In the rows, zero is written as 128.
Each named move below is a turn or a mirror, shown by a few rows before and after it. Which moves, in which order, take the first row of each later pair to the second? The first pair is answered.
Vil (before -> after):
[ 95  94  93 142 135 142 145 123 120] -> [105  87  88 133 141 131 146 128 128]
[145 142 134  85 114 117 121 115 123] -> [127 152 142  98 106 130 117 111 114]
[135 158 169 106 109 127 113 114 135] -> [150 151 163  97 115 120 114 120 143]
[118 130 130 151 124 145 131 126 122] -> [145 114 119 132 138 120 136 132 140]
sefu (before -> after):
[151 123 121 140 120 124 114 134 132] -> [151 132 129 134 116 124 110 127 130]
[ 72 147 123 113 134 131 138 141  97] -> [ 76 125 109 146 147 137 147 144 101]
[142 114  90 100 154  95 121 144 133] -> [150 102 113 181 139 130 126 116 143]
figeb (before -> after):
[106 114 136 177 113 157 136 118 127] -> [165  94 130 132 129 116 138 125 167]
[ 85 102 116 129 108 134 140 129 112] -> [120  80 121 147 111 131 147 125 138]
[ 64 162 127 101 170 135 142 140 113] -> [ 95 134 145 188 163 160 154 116 140]
kobin (before -> after):
[119 151 150 123 120 161 136  96 110] -> [139 143 129  74 141 131 139 115 122]
[142 101  98 166 145 125 145 117 139] -> [ 99 148 130 159 109 149 128 100 104]
[116 150 125 120 116 140 124 139 103] -> [139 126 107 105 135 122 132 151 122]
[139 147 168  98  99 135 101 109 147] -> [165 124 150  92 121 119 111 120 167]

Each pair is 2 to 3 moves apart.
[ 77 165 141 122 123 129 122 133  71] -> [137 105 138 207 136 140 146 116 120]
Vil figeb figeb
[ 87 128  98 123 148 129 129 147  99] -> [105 143 149 166 107 153 117 111 113]
sefu figeb kobin
[145 102 133 122 146 105 144 144 151] -> [116 120 125  96 146 103 138 154 129]
kobin sefu sefu
[104 181 162  59  94 125 101 132  80] -> [203  71 126 186 143 126 148 128 162]
kobin sefu
[126 150 159 142  93 139 113 108 124] -> [153 129 156 154 103 133 120 106 147]
Vil kobin Vil
[123 137 147 147 117 149 132 108 128] -> [127 110 104 133 154 130 147 134 133]
Vil figeb sefu
[151 141 153 122 109 123 111 129 130] -> [161 113 125 130 136 114 123 142 139]
figeb kobin sefu
[ 32 149  79 158 152 162 158 143  83] -> [ 29 179  94 102 137 148 140 144  74]
kobin sefu kobin
[190  93 130  94 132 110  99 148 155] -> [131 136 133  54 117 118  84 154 109]
Vil kobin
[172 105 147 120 115 127 149 143 157] -> [158  91 122 123 134 127 159 158 147]
figeb kobin
[123  94 112  80 116 119  80 173 141] -> [ 84  89 110 150 113 156  93 165 117]
figeb kobin figeb
[ 94 129 107 144 144 135 132 133 103] -> [101 126 118 164 138 143 131 127 111]
kobin sefu
[113 178 170  66  95 114 102 128 122] -> [188  89 136 155 140 108 141 132 186]
kobin sefu
[141 110 125 143 146 134 125 164 144] -> [113 148 150 120 118 143 108 156 121]
kobin sefu
[150 100 154 159  92 122 114 119 165] -> [158 106 154 133  89 107 108 120 169]
kobin Vil kobin
[131 106  92 104 146 116 138 140 164] -> [142 129 150 140 101 144 123 105 176]
sefu kobin figeb
[174 101 129 138 135 122 131 125 160] -> [113 117 127 177 126 159 131 121 118]
figeb kobin Vil
[156 117 116 114 142 104 147 125 183] -> [ 90 167 126  82 120 120 128 126 131]
kobin figeb figeb
[129 146 137  72 122 115 123 125 119] -> [ 87 149 130 117 126 145 127 123  92]
sefu kobin kobin
[139 142 135  63 112  90 104 153 130] -> [120 142 166 178  82 150 106 117 124]
Vil figeb
[131  75  76 159 180 123 157 153 139] -> [ 77 103  72 143 175 135 150 158  99]
figeb figeb
[ 99 132 127 154 136 139 123 120 116] -> [103 122 108 145 153 127 129 131 119]
kobin sefu
[133 146  96 114 150 122 141 139 139] -> [128 140  95 143 152 136 144 137 136]
Vil kobin kobin
[ 84  87  86 216 166 167 160 132 105] -> [128  67  50 135 200 109 164 163 131]
sefu kobin sefu
[163 108 129 157 136 126 135 119 150] -> [ 97 157 134 120 117 138 118 122  97]
figeb Vil
[ 66 120  89 163 141 159 146 137  87] -> [ 61 160 115 103 116 147 123 134  75]
sefu sefu
[129  89  91 149 160 130 173 154 162] -> [ 66 161 125  82 120 139 143 148 108]
kobin kobin
[135 144 165 137  90 144 112  87 129] -> [169 131 157 107 104 118 115  98 152]
figeb kobin
[162  94 126 179 170 120 141 128 148] -> [115 173 183 128 112 134 103 106 109]
Vil sefu
[100 109  67 128 155 126 158 173 128] -> [ 84 158 145 168  88 172 132 124 116]
kobin sefu
[139 124 103 163 146 120 140 131 153] -> [ 93 155  98 126 139 122 129 139 116]
Vil kobin sefu
[130 147 162 146  90 139 113 104 139] -> [171 110 135 131 123 108 125 121 166]
kobin kobin sefu
